(in the rows, 128 means zero)
D: rows in a few groups, each row roughly a mix of its group's directions:
D (125 x 12):
[[ 88 151 102 125 180 152 102 153 167 124 172 124]
 [ 75 136 144  74 150 166 120 121  90 158 124 107]
 [111 118 138 129 152 158 162 147 177 138 158 191]
 [111 113  90  93 159 144 115  60 137 101 110 104]
 [ 88  87 114  91 125 165  88 114 155 138 133  84]
 [ 89  85 180  86 144 142 113 138  98 139 134  93]
 [105 183 157 117 151 166 111 177  97 141 152 121]
 [165 171  97 175 113 113 158 159 156 115 120 162]
 [ 76 139 101 128  88 169 146 180 126 154 123 110]
 [182 179 110 130 136 109 123  74  89 134 124 136]
 [108 124  69  88 162 167 128  94 114 116  94 120]
 [145 139 103 147 180 109 138 100 179  88 136 163]
 [152  89 108 152 110 105 195 115 142 153 140 165]
 [ 87  86 166 115  96 117 131 161 109 144 128  74]
 [133 158 131 107  91 142  81 163  90 174 129  97]
 [130 201  95 165 105 149 143 131 145 140 111 163]
 [187 151  98 132 125 124  76  82 123  95 126 135]
 [198 140  94 150  95  97 146  96 123 141 109 147]
 [104  82 189  95 133 123 104  92 112 105 127 102]
 [ 82 160 116 132 166 171 184 110 135 124 149 115]
 [140  66 176 109 125  89 126 116  95 133  92 136]
 [165 128 102 125 111  63  99 106 143  80 144 115]
 [166 102 160 105 138  84  94  69 118 138 141 141]
 [160  61 142  83 128 103 105 122 103 155 130 106]
 [161  97  83 135 104  85  93  84 152 105 125 124]
 [158 136  86 194 117 124 181 155 135 118 124 130]
 [132 136 142 180 118 119 148 127 183  65 112 126]
 [168 147 111 177  92 111 181 131 142 110 115 161]
 [181 139  89 155 124 131 146  79 132  93 106 163]
 [ 69 191 108 128 157 165 133 141 136 121 142 145]
 [ 78 174 155 154 127 163 151 182 127 134 135 134]
 [ 98 134  71  93 166 129  94 119 155 130 145  86]
 [183  86 177 138 134  84 122  96 118 114 142 134]
 [152 105 178 149  91 101 126 181 133 129 171 127]
 [151  92 149 104 155  80 101  82  85 135 114 132]
 [109 202  80 127 137 155 114 166 121 138 131 138]
 [111 180 178 122 115 136 141 178  98 137 122 165]
 [145 107  63 143 110 111 148  92 176  96 126 127]
 [151 175  95 109 128 127 142  72 135 101  81 147]
 [ 83  72 130  90 141 144 134  83 134 159 112 106]
 [154  99 153 169  97 108 191 118 148 156 108 126]
 [187 149 112 138  93 119  86  78 115 102 113 134]
 [108 197  81 117 176 119 117 152 128 145 133 124]
 [124 115 137  90 117 111 109 116 106  65  98  74]
 [162 175  75 130 134 139 118 136 101 169 166 150]
 [198 123 124 142 134  93 115 100 133 106 159 173]
 [124 111 193 134  84 118 133 111 127 120  71 104]
 [ 72 132 137  99 116 147 112 161 100 181 126  90]
 [ 86 148 151 113 129 170 119 192 123 167 139 110]
 [203 115 113 162 108 104 139 114 139 152 157 158]
 [ 87 165 130 131 157 175 138 143  99 158 180 124]
 [ 87 134 136 141 132 177 178 153 118 178 155 139]
 [126  88 172 136 155  87 182 120 163 140 138 147]
 [128  86 132  69 150 115 101  72 110 129 130 100]
 [109 134  89 144 132 124 208 123 150 139 111 165]
 [ 81 120 145  77 167 141 103 157 101 144 133  89]
 [121 141  73 147 151 143 165 107 158  78 163 138]
 [138 117 145  94 171 106  87  71 161 154 141 130]
 [197 106 139 139 100  71 123  98 140 113 124 138]
 [ 91 182 134 128 125 164 134 172  83 159 108 129]
 [198 120 127 164 140 106 130 122 110  73 142 148]
 [143 140  42 144 147 131 131  91 148 107 126 143]
 [138  85 124 103 133 108  94  50 131 111 132 111]
 [110  81  90 119 120 178 104 129  89 172 112 123]
 [151 122  90 148 116 120 171  65 142 134  81 128]
 [ 69  71 112 112 137 142 159 139 169 121 126 103]
 [114 118 131 150 146 149 214  98 120 140 136 156]
 [172 143  67 149 114 105  92 112 170 135 140 147]
 [ 63 121 152 116 135 174  96 165 128 160 144 119]
 [130 144 195 115 104 110 109 101 183 120 112 102]
 [137 203 137 148 102 133 144 134  95 141  95 165]
 [132  79 160  95  99 100 124 119 102 147  75 101]
 [ 74 151 147  95 173 162 111 140  92 155 114 117]
 [ 85 128 166 135 161 159 183 130 132 176 124 141]
 [ 89 102 190 104 135 144 151 162 106 158 100 116]
 [172 141 131 155 108 132 193 119  95 134 124 175]
 [143 159  59 131 103 130 120 113 178 103 120  98]
 [ 80 133 137  93 155 169 143 169  79 150 124 119]
 [193 144 106 134 117 105 102  76 108 109 128 161]
 [129 133 117 113 157 142 175 158 135 200 114 157]
 [ 81 122 180 126 178 136 158 138 142 138  96  96]
 [188 167 115 148  95  90 139 115 116 139 124 174]
 [ 81 170 140 103 172 147 155 136 114  77 119 136]
 [116  57 102 123 113 136 141 134 162 167 157  97]
 [138  69 182  96 115 106  82 114 133 135 133 109]
 [130 139 112 173 135 126 188 181 166 107 135 138]
 [208 121 132 165 135  90 126 115 133  99 146 140]
 [126 118 153 108 142  97  75 122 144  64 105  99]
 [178  80 176 107 100  85 105 125 119 137 123 126]
 [ 98  84 130 112 111 114 152  96  81 141  89  85]
 [ 78 119  98 124 173 177 154 163 160 129 135 121]
 [152 108 169 133 176  90 137  86 132  80 111 128]
 [162  79 143 152 117  94 128  91 158  77 119 108]
 [ 92  97 162 115  89 102 133 127 167 157 116  78]
 [106 115 170 120 114 142 103 188 118 184 152 125]
 [145 174 166 150 157 147 167 145 108 149 132 179]
 [ 85 147  76 117 113 169 117 124 139 124  90  80]
 [125 172  78 166 126 156 163 173 135 157 126 136]
 [ 89 133  92  90 151 175 120  81 102 125 100 121]
 [150  72 149 100 144 108  83  78 116 124 143 109]
 [153  87 132  88  97  95 109 133  88  98  95 100]
 [140 101 128  89 156 124  80  58 122 146 131 125]
 [153  65 131 125 105 126 112 142  72 173 135 130]
 [ 60 120 113 117 164 172 156 159 147 128 116 109]
 [165 118  98 154 110 112 174  98 147  71 119 152]
 [117  94 131 163 153 121 176  83 162 150 133 169]
 [100 128 149 139 119 168 157 188  80 159 118 123]
 [ 98 196  98 126 153 135 115 128 179 121 151 148]
 [167 168 105 154 145  86 159  98 151 100 111 160]
 [ 86  97 118  95 100 144 124 178 153 137 107  81]
 [ 91 181 124 141 123 164 117 182 134 151 135 167]
 [168 140 156 139 123  93 127  68 151  90 101 153]
 [112 102 150  90 141  99  80 108 130 165  90  89]
 [163 136 104 162 104 103  99 105 200 123 134 138]
 [192 105  93 152 111  98 146  94 144 101 100 127]
 [ 55 128 138  98  98 149 123 171 125 153 128 100]
 [105  91 183 106 128 123  95 164 111 163 166 116]
 [161  68 144 130  97  80 118 115 143 110  87 141]
 [ 94 136 176 102 117 154 121 155  81 169 117  94]
 [137 103 151  86  96 107  87 145  82 137  98  91]
 [172 111  82 106 109  83  96  86 118 124 108 108]
 [129 131 145 109  90 153 188 157  88 151  92 115]
 [194  93 142 135  88 102 145 123 101 129  88 133]
 [ 57  94 136 105 124 155 149 135 132 146 102  85]
 [104  82 187  80 144 127 114 124  98 121 128  98]]
one row of each group, then the others: which group is each in?
[162 128 114 137 128  87  82  84 145  70 125 124] -> (108)
[ 62 131 146  82 114 156 108 143 119 176 133 128] -> (53)
[ 99 147 143 143 122 154 129 208 118 166 146 143] -> (26)

[143 101 115 155 151  94 142  67 177 117 118 157] -> (108)
[136 160 161 176 120 158 164 144 108 121 160 176] -> (108)
[ 69  75 146 117 101 147 121 165 145 143 128  95] -> (108)
[157 145 135 159  99 147 151 188 130 147 139 182] -> (108)
[141 135  75 124  96 119 137  72 132  90 116  85] -> (108)
[ 57 151 146 100 111 171 119 159 126 157 114 118] -> (53)
[ 71 147 121 128 143 168 116 172 111 172 162 132] -> (26)
[ 98 187  74 146 139 161 130 147 154 153 141 143] -> (26)
[131 128 125 147 139 116 166  78 171  67 102 126] -> (108)
[105 127 168 141 111 137 192 113 149 121  93 175] -> (53)
[130  78 184 101 115 106 121 148  77 117 101 124] -> (108)
